Each row has a hidden score. How much does it go up from the first row of each pair to the second? 20 means little or no change, 40 a big rise and 0 a big fall. The score is a weighted sum of the row's numbers plus the product of two more (or one squared), each taken from its middle value.
[  9  20  17   8   6 -20  -8 -21 -19 -26   7  15  17  19  16 -15]
[  4   5  -9  41  53  46 -46 -16 -32  21  34  23 -37 -44   8  61] -> 15
[ 14 -25  -4  -7  -7   1   0   3   9  13  -6 -12  -7  -8 -24   0]
[ 42   2 -21  -2 -14   4  57  -8  20  10 -64  -6   8 -27 -29  -3] -> 13
[  1 -10 -14 -12  -9  -5   8  -2  15   4   7 -15  12   9  -6 -12]
[ 10  16  15   8   7 -20 -10 -22 -14 -24   7  10  15  18  12 -12] -> 20
[  9  11  11   2   5 -15 -10 -18 -11 -18   3   7  14  19  12 -15]
[ 11  -6 -16  -7  -4  -5  -4   3  12   7  -4 -16   8  15 -10  -9] -> 18
[ 13  41  46  16  10 -20 -18 -31 -35 -43   4  37  22  18  33 -17]
[-31  -8   9  -1  29 -20  30  -6 -21   4 -16   1 -16  -3  -9  -8] -> 16
[ 61   4  17  90  91  31 -72   5 -71  63  39  63 -59 -84  26 112]
[ -6  -7 -28 -16   3  32  33 -17  21   3  -3  -8   5 -20 -21 -12] -> 23
[ 14   6  -9  -6  -1 -13  -8  -5   1  -3   4 -12  16  15   1 -12]
[ 11 -10 -11 -14  -7  -2   6  10   6  11  10 -15   7  -7 -11 -12] -> 22
[ 12  36  43  17  13 -29 -16 -42 -37 -45  10  34  19  23  31 -19]
[-32   8 -40 -13 -37 -11  41 -57  37 -17 127 -78 -12  35   1  -8] -> 3
[-29 -61  38  -1  -7 -27  10  94  22 -13   9  26 -22   2  33  -2]
[-34 -47  15 -15  -5  -8   8  69   5 -10  11   4 -17  13  23   2] -> 17
[  3  -8 -17  -9 -12  -3   1  -1  19   6   5 -18  14  16 -11 -10]
[ 30  30  19   3  10   5 -24 -14 -27 -25   6   6   8  -2  16 -16] -> 21
[  4  15 -15 -20  -5 -24  -6 -11  17  14 -27 -35   3  -5 -18  -6]
[ 38   4  20  67  50  18 -55  12 -56  57  18  57 -39 -57  15  80] -> 21
[ 27  23  -7 -16   4 -18 -20   2 -17  -8  24  -7  18   3  15 -11]
[-53  29 -20 -63 -71 -11  76 -56  33 -58  30 -22  66  -1 104 -28] -> 33
[  79   17  127  127  110   24 -110   49 -127  114   -9  127  -90 -106
   59  127]
[ 46  -4  11  52  41  11 -18   7 -34  26  15  21 -26 -34  17  46] -> 32
[  7  -9 -19  -7  -9  -4   6   0  19  11  -1 -18  12  11 -11 -10]
[  9 -10 -15 -11 -13  -3   4   0  14   5   6 -18  10  -1  -8  -6] -> 21
[ 36  -2  -6  34  35  16 -26   4 -20  32  27   9 -20 -33   6  40]
[ 26  11   2   7  -6 -13 -19   8   0  34  20  -1  -5  -3 -12   7] -> 23
[ 12 -22  -9 -21 -21 -19  14  -4  21  21  10 -19  17   9 -23 -12]
[  7   3   0  -2  -9  -9  -1   6  11   0   7 -15  13  21 -12 -11] -> 18
[  2  -2 -13  -8 -12  -8  14   3  15   6   1 -21   8  25  -8 -11]
[ 16  31  29  23   3   4   4  24  -6  16  55 -18 -16  12 -11  36] -> 22
[ 30  32  44  30   8 -41   1  -4 -40 -34   1  24  21  26  40 -19]
[  4 -16  -9 -17 -10  -6   7  -4  19   5   4 -15   3   3 -15  -9] -> 15
[-56  43  28   8 -55  28  72 -13  40  28  18  37   8   3 -48 -17]
[ 12  -3 -12 -10 -11  11  15 -10  12   9  -6 -10   3  -7 -17 -15] -> 13
[  2 -11 -15  -9 -11  -1   0  -5  13   5 -12 -16   0  15 -17  -8]
[-16   0 -21  -4   7  28 -17 -16  -2   6  10  -2  -4 -15  -3  11] -> 23
[ 15   2  -4  26   6  -1  -9   1  -8  27  31   1 -22   1   3  26]
[ -40   22  -26  118  127  127 -125  -63 -105   45   67   76  -97 -123
   54  127] -> 18
[-45  10 -25  19  36  70 -45 -31 -23  10  16  19 -20 -35   6  44]
[  8 -13 -14  -7  -8 -10   9  -3   9   5   3 -17   7  10 -13 -10] -> 17
[ -2  -3 -11 -14  -7   7   0  -2   9   7   2 -13   4  -5 -14  -5]
[  7  -6 -12 -15 -10  -5   2   0  11   6   2 -14   6  -2 -10 -11] -> 20
[ -7   9  -6 -18 -24 -10  11  -2  25 -10  11 -21  20  34   4  -7]
[  5  63  94  34   6 -31 -20 -32 -57 -55  -5  87  32  48  58 -15] -> 26
[-45 -76  44 -14 -19 -15  15 118   3 -23  14   4 -39  19  49   5]
[  3 -11 -18  -9  -8  -7  -6  -4  13   5  -7 -12  -1   9 -13 -13] -> 14
[  1  -6 -15 -10 -10  -6   0  -2  16   5   2 -18  12  13 -10 -11]
[ 10  -9 -19  -7  -5  -4  -4   7  10   5  -7 -18  12  12 -11 -10] -> 19
[ -1 -43   5 -17 -12  -3   6  32  10  -9  -3  -4 -10  17   0  -8]
[  1  -8 -13 -18 -13  -7   5  -5  15  -1  -7 -10  16  11   7 -12] -> 19
[ -6  14   5  -2 -10   9  14 -20   5  -5  28 -32  27 -29 -15  -4]
[ 19   5 -27  17  -3   9 -18   2  18  -4   6 -30   2  -5   7  -4] -> 12
[ 64   6  16 100  96  37 -72   4 -78  65  42  62 -64 -90  26 119]
[  9   6   3   2  -1 -13  -5  -9  -3 -12   3  -1  14  18   3 -11] -> 24
[ 29   8 -25 -25  -8  -4   6   1  29   7   4  -8   4 -16  -7 -17]
[ 52  -3  21  57  61  30 -68   6 -70  66  21  57 -39 -77  10  94] -> 18
[ 10  -9 -17  -6  -4  -4  -5   5  11   5  -4 -14  12  15 -10 -13]
[ 17  -7   2   3 -38  -5   5  27   8   8 -57   0  13  -7  -7  -9] -> 18
[-65 -55  11 -55   8  21   3  53  17 -16   5  -3 -42   3 -27  16]
[-127  -57   22   33 -107   83  125   85   80  -79  -47   -8  -87  -11
  -18  -31] -> 11
[  8  -7 -12  -2 -25  -4   7   7  14  11  -5 -16   1  10 -10  -9]
[ 15  -6   6   9 -33  -7  -1  22   0  15 -46   5  12  -5  -8  -3] -> 19
[  8  -7 -14 -13 -12  -3   5   4  16   7   6 -16  11   1  -7 -11]
[-12   9 -22  -6 -12 -17  25 -11   7  10  -1 -17  12  14 -16 -10] -> 20
[ 10  -5 -12  -3  -7  -8  -3  -1   9   0  -6 -16  11  19  -4 -12]
[  2 -13  -4 -17 -10  -5   7  -4  11   2   4 -14   3   4 -14 -10] -> 22
[ -1 -10 -20 -11 -14  -3  -2  -1  19   6   2 -17  12  13  -9  -8]
[  6 -12 -17  -9 -13  -4   6   1  14   5   6 -15  10   2  -8 -11] -> 21
[ 34 -43  15 -32 -18  -7   9 -11  27   3  15 -15   8 -18 -44 -10]
[ -58 -108   43  -17  -25  -14   24  124  -11  -52  -42   17  -82   52
    5    4] -> 12
[  4 -13 -11 -11  -7 -10   7   2  10   6   5 -16   6   9 -12 -11]
[ -4   5   6 -17   4 -17   7 -10   8  -1   6 -11   5   2  -8 -21] -> 20
[ 38   3  12  46  37  12 -20   6 -29  21  23  14 -22 -21   8  46]
[ 16  10 -17 -23 -31  48 -23  21 -14  -5   7 -31  18 -11  -6 -24] -> 26
[  4   4 -15  20   5  18  -8  13  17 -26  32 -10 -11  43  -7 -18]
[-22   4 -22 -17  11 -14   7   7  27   6  25 -16   4 -23  -2  17] -> 21
[-15  12 -17 -25   5 -31  -8 -38   9  13 -39 -35 -12  21 -40  -7]
[ 11   9  18  50  35  23 -51   7 -42  45 -14  51 -31 -42  -1  55] -> 20
[ 12  -9 -17  -3  -9  -5  -2   8  12   6  -4 -18  10  13 -10 -10]
[-31  11 -38   3  23  43 -35 -27   2  -5   7   4 -17 -34   6  23] -> 20
[  9  -9 -18 -10 -12  -5   7   5  13   5   5 -19  12   3 -10 -10]
[  2 -40   5 -40 -11   7   9  29  30   7   1 -18 -26  -6 -56  -4] -> 21
[-26   3  12  48  42  69 -49  -1 -52  42  18  41 -36 -63  13  61]
[ 12   2 -13  -7  -9 -17   5   0  15   6  -5 -20   9   2  -5  -9] -> 18
[  8   0 -37  12  13  57  39 -18  38 -19  25  -5  -5  12 -27 -20]
[ 23 -94  77 -22 -31 -37  15  97  26 -24  56  18  -9  -3  36   0] -> 34
[ -9   0 -25   7  16  31 -22 -10  -4   5   6  -6  -3   1   2  11]
[  8  12   7   4   1 -16 -10 -11  -9 -16   2   4  16  20   4 -12] -> 23
[  5 -11 -20  -7  -9  -6   7  -2  14  10  -3 -17  11  12 -12 -11]
[ -2  18 -33 -24  -4 -33  -1   0   8 -25 -18   2  55  16  16 -14] -> 20
[-11  12 -36  59  89 118 -31 -61 -33  27  34  41 -52 -91   4  85]
[-68  56 -23 -22 -44  92 127 -64 112  29   5  13  46 -49 -96 -54] -> 29
[ 10 -12 -15  -3 -16  -6   8   8  14  10 -11 -16   5   9 -12 -12]
[-18  -4 -15  20  43  61 -40 -29 -24  13  21  11 -32 -46   0  47] -> 22
[ 32 -27  13 -38 -22 -56  24  12  43  34  82  -4  56  31 -21   2]
[ -4  -3 -32 -15 -10 -14 -24   2  21 -14  -8 -16   7   5  -8 -15] -> 6
[ 13  -9 -16  -6  -8  -2  -2   7  11   4  -6 -18  12  17  -8 -12]
[  9  -8 -18  -9  -6  -5  -1   2  13   5  -4 -17   9  17  -9  -9] -> 20
[-39  14 -39 -68 -54 -27  57 -42  30 -60 -30  15  98   6 113 -31]
[ 24  -3  -7  24  20   4 -20   2 -14  26  19   9 -16 -27   1  29] -> 9
[  2  27  21   0  -2 -24  -3 -30 -17 -42   2  24  33  21  44 -19]
[ 17  17  14   7   2  -9 -10 -14 -14 -20   3   8  13  11  10 -15] -> 18
[ 26  -4  -6  17  14   6 -17   3  -9  21  14   1 -10 -21   2  22]
[-46 -30   6 -32  14 -14  19 123  30   2  34  18 -30  46   2  15] -> 27
[ 22  12  33  40  19   6 -30  18 -38  39   1  50 -16 -18  17  43]
[ 18  70 119  63  22 -48  -5 -57 -73 -87 -19  87  29  46  77 -26] -> 25
[ 10 -10   0  10 -14  -6  12   9   8   1 -12  -8  13  19  -5 -13]
[-36  -2  -9 -17 -23 -30  59  -1   0   8 -17 -29 -27   5 -61  -5] -> 19
[  9  -7 -17 -12 -12  -7   5   3  17   8   5 -16  10   3  -7 -11]
[ 10 -10 -18  -9 -13  -6   6   3  10   6   4 -18  11  -1  -8  -6] -> 20
[ 35  17  -6 -12  -6  37 -24   3 -12  -2   4 -15  -3 -25  -3 -18]
[ -4 -14  -7 -12 -30  10  13 -12  -2   2  -5 -26 -16  -6   4  -9] -> 21
[  1  -9 -16 -10 -11  -4   4   1  18   9   0 -17  11  13 -10 -12]
[  -8   34   84   39  -44  -31  -49   76  -50   88 -127   20  -15  -34
   -5   29] -> 3
[ 27   2   8  44  36  16 -40   9 -28  41 -14  28 -19 -34  -2  44]
[ 11 -10 -16  -4  -5  -5  -6   2  11   9  -2 -16  10  13  -7 -12] -> 23
[-62 -63  32 -12 -12 -21  26 103  -4 -19   3   2 -43  24  38   7]
[-53 -21 -18  13  -6  21  20  -2  23 -19  -4   5 -35  -4   9   9] -> 15
[ 11  -7 -14  -2   0  -4  -4   6   7   6  -4 -12   6   9  -8  -2]
[ 10 -10 -20  -8 -10  -6   6   3  17  10   0 -17   7   9  -9 -13] -> 21
[-18 -15 -10  -8   0  25  -9  -9  31  18 -18 -19  -4  20 -28 -13]
[  0  -4   8 -21 -17   9  14   8   4  18   8 -24  11  -3 -33 -11] -> 27
[-11 -21 -10  -9 -12  -3  28  33  -4   1  22 -21   0  32 -52 -19]
[  6  -8 -14  -7  -7  -9  11  -3  11   9   7 -17   6   7 -15 -11] -> 15
[  6  12   6   4   4 -16  -9 -14  -8 -14   3   4  17  19   9 -12]
[ 26   1 -11 -12 -15  16   0  26 -15   4  14 -23   6   1 -32 -19] -> 23
[-14   6 -24  31  53  70 -40 -33 -28  20  26  20 -31 -51   9  58]
[  2  -5 -20 -13 -17   5  -2   5  12   4   4 -19  17  10 -12 -14] -> 22
[ 13  -1  -9   0   1  -9  -5  -5   4  -1  -2 -10  11  13  -3 -11]
[-13   8 -13 -13  -9  15  34 -40  18 -14  71 -57  15 -12 -20 -11] -> 17
[ 10   8   0  -2   0   8   8  -3   4   6  39 -26   9 -20 -17   5]
[ 12 -10 -10  -1 -26  -3   9  19   9   9 -30 -12   9   4 -10 -10] -> 18
[ -8  15 -21 -42 -45 -36  17 -15  26 -13  -3  -4  47  26  44 -27]
[-27   0 -55 -57 -43 -45  25 -26  26 -36 -29   8  83  23  80 -28] -> 20
[  2  -8 -17 -12 -10  -5   1  -1  20   8   3 -19  12  14 -10 -11]
[-42 -22 -12 -13  -1   8   8 -16  19   6  -5 -15 -12  41 -38 -16] -> 20
[-21 -19 -20 -15  -3  -1   8  -8  19   2  -2 -17   6  22 -23 -10]
[-125  -21  -30    6   37   75  -16  -21  -13  -21   -7   17  -44   -2
   19   41] -> 26
[-12  29  26 -35  16 -22  -4 -20  10 -16   8 -13   0 -16   5 -33]
[  0 -24  -2 -13 -13  -8   5  22  14  -3   8  -9   5   8   2  -9] -> 21
[ -5  10  -4   2 -12 -30 -31 -16   8 -26 -41 -15 -14 -35  26 -19]
[ 33  -5 -10  27  32  13 -21   1 -17  27  21   9 -20 -34   4  37] -> 23
[ 25 -11   5   4 -26 -29  -1  -3  11 -17  32  -4 -14  30  -8   0]
[ 18  31  24  14   5 -26  -1 -33 -21 -35 -10  26  22  18  20 -15] -> 22
[ 14  -8 -18  -8 -12  -5  13   3  15  14 -12 -16  10   8 -13 -12]
[-43 -39 -92   0  42  42   2  -8 -15 -28 -82  15  56  48 -88 -24] -> 8
[ 30  26  -1 -20   0  -8  42 -17  28  -6 -55  -1   5 -36 -19 -27]
[ 59 -52  28 -13 -35 -29  -5  10   8 -40  17  -7 -39  -7 -53   3] -> 25
[-127    3   16   82   18  127   42  -10   -4   -5   29   47  -99  -68
  -18   66]
[  1  -7 -18 -11  -9  -4  -1  -1  20  10   2 -19  12  14 -10  -9] -> 20
[  2   9  -4  21  11  25 -15  16  15  12  16 -13 -11 -40  -2  20]
[ -1  -8 -17 -11 -10  -4   2  -1  17   5   4 -18  12  13 -10 -10] -> 23
[ -2   0 -12 -13 -11  -6   4   1  21   2   8 -26  12  28 -13  -9]
[  2  30   8 -44 -53   3  28 -36   1 -50 -40  13  68 -19 102 -42] -> 32
[-32 -72  33 -27  -8  -3   9  91  12 -19  11   2 -37  13  16   5]
[  2  -9 -13 -15  -3  -7   5   6  11  11  -9 -14   6  -2 -13 -10] -> 17
[ 11   1  12  22   2  -1 -21  12 -16  31   2  23  -6 -12  -3  28]
[  9  -8 -16  -5  -6  -5  -3   6  13   6  -4 -16  10  14  -8 -11] -> 18
[  5   0 -22   8  -1  17  12   1  22  -6  19 -13   1  24 -13 -15]
[-17  16 -29  -4 -10 -20  33 -14   1  10  -8 -22   9  18 -21  -9] -> 20
[ 20  36  33  10  11 -16 -22 -30 -35 -37   7  22  11  12  24 -19]
[ -2   6 -11 -15  -5  15  33 -27  20 -10  47 -55  39 -24 -23 -12] -> 16
[  7 -13 -11  -8  -5 -12   7  -1   9   5   4 -14   5   9 -15 -10]
[-24   2 -11 -25 -50  -4  37 -31  20 -19  33 -28  -3  24  55 -15] -> 24
[ -8  -1 -18  -6   1  17  -8  -9   3   6   5  -9   3  -8  -8   2]
[ 41   1  -6  45  53  17 -35  -1 -30  33  32  17 -31 -47  14  58] -> 17
[ 25 -16   0 -20 -39 -67  24 -13  27  45  64 -13  76  46   0  -7]
[ 24   8  -7 -11 -13  26 -11  18  -6   1  10 -20   4 -11 -18 -20] -> 10
[ -24  -54   27  -77   -7    6   31   57   48    6   15  -16  -67  -14
 -104    9]
[  6  -3 -16 -12  -8  -4   4   1  14  -3  -8 -14  21  16   5 -15] -> 15
[ 11  -8 -14  -9  -6  -6  -2   2  10   7  -3 -19  11  18  -9  -9]
[  8  -4 -11  -7   0 -17  18  21  14  11   8  -1  15   6 -14  -7] -> 24
[  3  -7 -13 -15 -11  -3   0  -6  14   3  -6 -16   1   9  -7 -11]
[  3 -13 -13   1 -11  -5   8   2  14   7  -3 -16  12  15  -9  -9] -> 21
[ 47 -48   5 -31 -28  14  51  -8  34   2 -75 -18 -25 -48 -75  -7]
[  0 -11 -10  -1  -9  -8  -6  -1  15  -2  -9 -11   3  12  -1 -13] -> 21
[  9  -3 -18  -7  -7  -5  -1   1  12   4  -4 -15  12  14 -11 -12]
[ 11  -7 -20  -7  -4  -8  -1   3  12   3  -5 -16   9  15  -9 -11] -> 19
[ -4  -7 -18  -5 -22  -8   9 -15  17   3  43 -31 -23  30  -6 -10]
[-17 -14 -17 -17  -4  -1   7   5  10  -1   3 -12   6  12  -4  -7] -> 22
[  7  -9 -13 -13 -10  -3   0   0  10   4   3 -15   5   0 -12 -12]
[ -9 -40 -12 -22  -8   2   0  15   6 -20 -21   3 -15  33  -8  -8] -> 18
[-33 -66  17 -14 -10  -2   2  81  -2 -26  -2  13 -28  39  32   0]
[-56  40 -49 -81 -47 -12  87 -82  39 -82  60 -56 127 -33  81 -26] -> 34
[-43  13  13  49  38  59 -70 -12 -56  40   4  66 -32 -47  17  74]
[ -79   56   -6  127  127  127 -127   -8  -51   19   66   48 -110 -127
   29  127] -> 8
[-14  13 -28  -6 -10 -20  32 -10   2   9  -4 -20  12  18 -21 -10]
[  4 -11 -15 -10  -7  -6  -3  -6  11   9  -1 -15   2   9 -10 -11] -> 20
[  8   0  -6  -2  -3  -8  -4  -3   5  -3  -2 -10  11  16  -1 -12]
[ 13  -7  -8  -4 -22  -7   6  12  12  12 -27 -10   8   5  -9  -9] -> 19
[ 13 -28  -7 -19 -15  -1   8   0  20   8  -8 -20  -5  -5 -29 -12]
[  2  -8 -16  -6 -12  -3   1  -2  19   6   4 -16  10  13  -9 -12] -> 20
[  8  32  33  17  12 -28 -16 -35 -32 -42  10  29  19  21  25 -16]
[  1  -3 -12   1   5   8 -10   8  16  13 -68  -7   6   6 -35 -16] -> 11
[-31  12 -29 -64 -47 -33  38 -27  23 -47 -30  15  87  16  97 -29]
[-81 -27  -6 -59  24  14  13 106  35   2  36   5 -38  47 -16  27] -> 12
[ 27  -5 -26  -2 -17  -4  37   0  18  11 -38 -16  12   0 -19 -10]
[  8  -9 -19  -6  -8  -4   9   1  13   6  -1 -15   9  12 -11 -12] -> 23
[ 27  59  95 101  46   9 -73  32 -90  67  42  85 -56  -2  26 126]
[ 19  -5  -8 -17  -9 -11   5  -4  10   6  17 -11  17  -1 -12  -9] -> 25
[  4  -6 -17  -9 -13  -2  -2  -1  17   9   3 -19  11  10 -13 -11]
[  4  -6  -5 -19 -13   1   6   3   7  10   3 -18   7  -3 -17 -11] -> 22
[  9  21   4 -10  -7 -12   0 -19  -8 -32  -2   9  32  11  37 -19]
[  0   2 -20  -7  17  11   3   5   3  14  15  -2 -15  -3  -9  -8] -> 18
[  1  -6 -12 -11 -15  -6   8  -5  13  11   1 -17   2  10 -12 -12]
[ -6   0 -21 -27 -32   7   7   1  11  -9   2 -21  37   8  19 -21] -> 23
[  1  -7 -16  -5 -16  -5   6  -9  17   6  20 -24  -7  23  -9  -9]
[  4  -9 -16  -4 -10 -10  -3  -4  18   4   5 -21  16  23  -3 -14] -> 20
[-19  14 -20  -6 -16 -32  48 -25  -2   2  -9 -27 -13  12 -47  -3]
[ 17   7  13  -9 -34   9   1  -1   1   7   2 -32   3  -2 -29 -27] -> 24
[-17 -60  17  -5 -25 -27  13  52  12 -52   6  -3 -39   8  13  15]
[ -5  -9 -16  -4 -23  -7  10 -15  18   6  36 -32 -18  29  -2  -9] -> 19
[ 12  21 -15 -25  -1 -23 -14 -24   5  23 -33 -38   6   3 -32  -2]
[ 23  -8 -12  16  16   7 -21   3  -7  15   4  -2  -8  -4  -4  18] -> 21
[  2  -3   8   9 -18 -10 -10   9  -3  24  11  11  -5   2  -3   7]
[ 37  77  44  25  24 -15   8 -51 -35 -60  22  56  17   8  19 -10] -> 19
[ 17 -14 -11  -9 -13 -14   7   5  10  -7   9 -14  11   2 -11  -6]
[-12 -29  -1 -13  -7  -5   8  52  17   3  10  -9 -11  21   6  -2] -> 21
[  9  -8 -19  -7  -5  -5  -4   1  10   6  -4 -16  11  13 -10 -12]
[-16  11 -26  -6 -10 -22  29 -13   3   9  -4 -21  10  18 -21 -10] -> 21
[  7   1  -6  -5 -12 -14  -3   4   9  17  -8 -14   6  -2  -9  -1]
[ 22   5  -4  61  80  57 -60 -16 -54  38  40  34 -50 -70  14  87] -> 16
[ -4 -51  25  -8 -21 -13   6  69  15  -7  13  -3 -17   6  21  -7]
[ -6  -4 -16  -7  -7 -10  11  -3  12   7   2 -16  10   9  -5  -8] -> 16
[  8   6   3   0   1 -15  -7 -12  -3  -9   3   0  14  19   1 -14]
[-66 -33 -16  22 -55 -22  66  -9  56 -58 -67  -7 -79 -12  37  -3] -> 9
[  4 -11 -14 -12  -5 -12   9  17  16   2   3  -6   9  14  -7  -8]
[-21  -3  -3  -3 -10 -25  36  17  -2   4  -5 -14  -4  14  -4  -6] -> 21
[-23   9 -21  -3 -15 -23  27 -17   8  10  -5 -18   3  16 -15 -10]
[  8  -9 -19  -7 -10  -6   7   0  17  12  -1 -19  10  10 -10 -13] -> 20
[ 25  -4 -11  16  17   8 -17   1  -7  20  19   0 -10 -26   3  23]
[ 12   3 -22 -14  -6 -13  -9 -22   8   6 -16 -18   6   2 -21  -6] -> 19
[  2  10  -5  -5 -12  -8   7   6  12  -4   6 -28   9  44  -7  -6]
[ 14   4 -12 -16 -16  21  -4  17  -3   1  12 -22  11   1 -14 -18] -> 24
[ 13  -8 -14  -9   0 -19  14  26  20  14  12   4  14   3 -12  -6]
[  1 -10 -17  -8 -16 -11   5 -10  13   6  16 -22 -10  18  -8 -11] -> 16
[-27   7 -31   7 -26 -41  62 -15  18  -8 -20 -22 -10  23  -2  -9]
[-14  -5 -20  -1  10  29 -18 -20  -5   4  14 -10  -4 -14  -7   9] -> 24
[  2  -9 -18 -10 -10  -6   3   2  18   8   2 -18  16  15 -11 -11]
[-15  10  -7 -13 -31   0  37 -10  30  13  35 -19   4  10 -24 -17] -> 23
[ 36  16   0  -9   3  42 -27  22 -19  -1 -25  -9  -5 -24  -1 -20]
[-46  -9 -11 -34  14  -3  11  82  29   8  37   3 -18  46   3  14] -> 24
[-29  17 -24 -12 -10 -27  47 -11   0  14  -7 -27  -6  18 -44  -5]
[  9  -8 -19  -9 -11  -7   6   0  12   9   0 -18   8  10  -9 -13] -> 21
[ 22 -12  15   6 -43 -10   7  29   3   5 -64   7  10 -12 -16  -6]
[-12  26  13  -4  30  -2 -18   1  12  -1  21  -9 -15 -47  -1   7] -> 19
[  6 -14  -9  -8  -6 -10   7   1  10   9   7 -15   6  10 -12 -11]
[-18   0 -23  10  25  38 -25 -19 -10   9  16   4 -12 -24  -1  26] -> 19
[ -1  -6 -17 -11  -9   4  -2  -2  21   8   0 -17   7  15 -16 -12]
[ 11  -7 -18  -6  -6  -9  -4   4  14   5  -4 -17  10  15  -7 -10] -> 20
[ 34  -4  -6  30  37  14 -24   3 -20  28  23  10 -21 -35   3  41]
[ -2 -15  -9 -14 -12 -11  15  -1  13   3   1 -18   4   2 -17  -9] -> 22
[-14   2 -14  -7   8  24 -15 -17   0   4   7  -6  -5 -12  -5   4]
[  9   2 -19 -17  -7 -15  -9 -16  12  12 -17 -23   7   7 -18  -6] -> 17
[ -9   9  -6 -18  -4  20  30 -38  16 -15  54 -57  33 -30 -27 -12]
[-28  66  70   5 -46 -17  58  19  17 -13  53 -10  19  38 -44 -27] -> 31
[  5  -6  13  11 -20 -29 -11  11  -7  53   6  22  25  17  -4  11]
[ 10  -9 -14 -11  -4  -3   1   0   8   4   3 -13   3  -2 -12  -6] -> 15
